Each path below is one point turned by a fixed rotation once a step. After each direction that follows a path, write how fast that rotation turns it, in degrees a step (0 if it stays still).
Each turn is a multiple of 5 degrees from 10 to 175, or 0.
Each row of a path follows its step; steps can be skipped.
Rotation 1:
step 0: [ 12   5 -10   5  -1  -6  -7   7   2   6 -10 -20   1   0   9  32  -8  -4
   0  22  12  -8 -15  11 -22  -3   0  -3  13   1   3   3  23   3  -1 -24
  17]
step 2: [  6   5  12  -8   0  -9  16 -31  -7   1  -9   6   3  15  -2 -10  -8  -3
 -12   4   2  10  -7  -1 -20 -30  -8  -4  23  -1  14 -19  -1  15  -6 -12
  -1]
step 4: [ -8  -6  -8  -2  17   8   0  10  -4 -14 -12  17 -25   1  15  14   8  -7
  -3  17  -1  -5  14  13   1 -17 -23  12  20  -6  -3 -20  16   6   6   7
 -14]
step 5: [ -1 -11  13   4 -24  -5   5  -4  16   0  20 -22   7   0   7  -4  20   2
   9  16  23   5  -4   5  -3  15   7 -16 -14  18   8   5  -6   2   7 -20
   4]
step 7: [-10   1  24 -25  10   1 -10 -11 -22   3  10 -15   0  19 -11  -6  18   2
   7  -2 -11  21  -2  13 -10  -3   6   3   2  -7  -7   3   2 -19  16 -18
   0]
step 8: [ -3 -10 -11  11 -12   7  14  -5   4  22  -4   4  -2 -18 -18 -19 -19   8
   1  13  15 -17  -4   4  -3   3 -23  -1   9 -10   7 -15  14  -3 -10  15
 -12]
step 11: [ -7 -11  -7 -27 -16   4  16   3   9  -6 -18 -14  -9  16   0  19  -6   3
   0  -5 -10   5 -12  -1 -17  -8  16 -27 -16   1  10 -17   8  -8  -6 -10
  -2]
step 12: [-12  -2  -5  -1  20  -6 -17  -1   2   6   7   2  -4  -5 -28  -8   3  18
  -4  14  17  -2  -8  19   6  -1 -12   6   8 -10 -25  10 -28   4   6   0
  14]
step 13: [  6 -16  13   0 -12  -1   2  -7 -22  34  -7 -13 -16   5  14   4   8 -21
   0  -6  -4   7  10   8 -12  -8  -6   9  -8  -6  14 -13  19  10 -10   5
 -15]
step 14: [ -5 -12   4  12   9  -3  -6   3  19 -13  -3  -1  36   3 -13  -2  -4  16
   5   8  16  -1 -11  -5  -3  13   0  -1  21  17 -11   5  29  -8   3  -3
   7]
step 15: [-12  -2   0 -12 -13  10   8  17 -17   0   3   3  -2  17  14   2  10 -10
  -9   0 -10 -23   1   1   8 -13 -13  -8  10   7  17 -15 -32  -7  10  15
  -5]
Speeds:
[  3  -2  -2  -4   5 -10   0   7   0  -5   4   0   1   4  -3   8  -3   0
  -3  -5  -1  -6  -3   2   0   2  -4   2  -1   0  -7   0  -3   0   7   8
   0]
130
[ 0  2 -4  2 -1 -3 -1 -5 -3  3  1  3  7 -6  9  8  0 11 -3 -3 -1  7 -3  2
  5  3  2  0  0 -4  1 -5 -3 -2  2  0 -6]
0
[-5  5  3 -1  4 -4  4  1  0 -5 -2  4  6  2  1  2  1 -7  9  1  8  5 -6  2
 -4  8  0  5  2 -4  0 -2 -3  0 -3 -5  4]
155
[-2  3 -5  3  4 -3 -1 -1  4  0 -4  1  2  7  0  2  1  0  1  7 -4 11  1 -8
 -8 -8 -2  2 -7  2 -3 -3  3  1  2  2 -4]
155
[  0   5  -2  -7   3   1   3   1   8  -4  -1  -2 -10  -4   5   5   7   2
  -1   5   4   2   0   4   3   2   3  -6  -6   2  -3   3  -2   5  -4   2
   2]
60
[  7 -11   2   7  -2  -3   1  -5  -2  -4   1   6   1  -3   2  -1   5  -1
   1   0   4  -3  -2   3  -2  -5  -3   3 -10  -1  -1   3  -5   5  -5  -2
   0]
95
[-5  5 -5  0  0 -9  0  5 -2  8  1  3  0 -1  1 -7  6  1 -2  3  0 -8 -1 -3
  2  2 -1  2 -6  3  1 -2 -1 -8 -7 -1 -1]
155
Rotation 2:
step 1: [-21  21  19   8 -12 -28  -7   3 -14 -10  -4   5  -8 -13  15  -5   1   6
 -21  11   7  -7 -15   6  -2  24 -12 -11  -2   8   8   9  -4  15  -7 -23
   5]
step 2: [ 16  13  -8  16  -9  -3 -12  -1   8  26   6  26 -13 -11   7 -12   4  13
 -21  -9  21  -6   4  -7   2 -12   7  10  17  -8  18  26  -1  -2 -15   0
 -12]
step 3: [  3  15   2   3   2 -17   9   4   6  11  14  -5  -1  21  -9 -14  10   9
  22 -23   9  20  22 -14 -21  -7   1 -14   5   8  -1   5   1  14   8 -27
 -11]
step 4: [ 17  -5  -5  -1  -3  10   0 -14  -2  17   5   1  -7   5   6  13 -11 -11
  23  -2  -8  20 -23 -16 -13  15  -6   7  30  17  11  -5   7 -19  -1 -15
  17]
step 7: [ 10   4  -9  -9  -2  -1   1   1   4 -33   5  -9  -4  -5   3  16   9  -5
   8   1   2 -20   0  27 -16   5 -22 -10 -29 -13  25  -7  -7  -1  -2 -15
  10]
step 8: [ 39  15   6  18  -5  -1  -7  -5 -14 -15  -9  -1   6  -5  -4   8   2   0
 -23  14   6 -26  -5 -17  13   0   3  11   0   1  -1   4 -14  21   1  -2
  23]
step 9: [  7  -5  16  -6 -25  12  14  -2   4  10   2  19  21  -1   3 -12   8  24
  -9 -14   2  -8  21   9  -6  -4  -8  10  -2   9   6 -10  -6  37 -18   0
  -7]
step 10: [  8   3 -11  18 -13  -1  23  -3  -5  15 -35   8 -21   1  -4 -13   6  16
  -8   6   2  13   8   2 -29   5  -4   1   8   5 -16 -14   7  -7  17 -11
   4]
step 11: [-21  -3  -3  -3 -10 -11   5  -1  11  -1 -17   1  11  10  24  -1 -14   9
  -1   0 -18  -1 -23 -22  -9 -13   3   5  20  -5  20 -13 -18  -6   6 -23
 -20]
step 16: [ 20 -20   1   8 -12  14   3  22  -9  -4 -13   3  15 -25 -11   9  20  -8
  -6  -1  -1  19  -6  27  -7  13   4  17   5   8  -7 -17  -9   3  -6  18
  -2]
step 18: [  2   2  -6  -2  -7   0  11 -15   3   5  -6 -18  -8 -19  12  26  -5  -2
 -15  21 -14 -12  -5   7  -6 -33  -2 -22   2  10 -14 -14 -15  10 -12 -10
 -15]
Speeds:
[  3   2  -5   1   2   3   8   2   3  -6  -2  -3  -8   3   0  -2  -2   5
   7  -3  -7  -2  -1   2  -6 -10  -2  -4  -2   0  -2   7   1  -3   3  -2
  -2]
100
[ 2  3 -9 10  4 -4  0 -4 -1  5 -2  0  7 -7 -1 -1  2 -5 -1  3 -4  0  2  2
 -7 -1 -4  6 -3 -3  2  4 -4 -6  0  4 -1]
130
[ 0 -7  6  2  1  9 -7 -3  1 -1 -4 -4 -1 -3  5  2  1  4  0 -6  4  2  9  1
 -2 -1 -1  0 -4  0  3  2 -7 -8 -3 -3 -2]
155
[-5  2 -2 -5  5 -8 -6  0 -2 -4  0  2 -4 -5  1 10 -3  2 -4  1  1 -6  2  3
  4 -3 -8 -3  1 -7 -1  5  1  0 -2 -1  0]
60
[ -7   4   4  -2  -4  -8   5   0   1  -4   2  -1   8  -2   4  -2   0   0
   8  -8   1   1  -2  -1  -1   1  -5  -1 -11  -2   0  -2  -5   3  -1  -1
  -5]
175
[-3  2  2  2  4  7 -1 -1  7  3  1 -3  1  8 -1  9 -6 -6  5  2  1  5  0 -3
  2  2 -4  3 -4 -5  4  2  7 -1  7  3 -3]
45
[ 0 -7 -1 -8  2  0  3 -2  1  3 -8 -2  3 -3 -5  4  6  2 -4  2 -2  1 -5  2
  6 -8  0  6 -6  3 -4 -2 -2  0  7 -2 -5]
10
[-1  0  5  5  4  5 -2 -1 -1 -6  4  1 -1 -3  1 -3 -4  2  2  4 -3  3 -7  2
  4  3 -5 10  4  3 -4  7 -6  7 -3  0 -2]
100
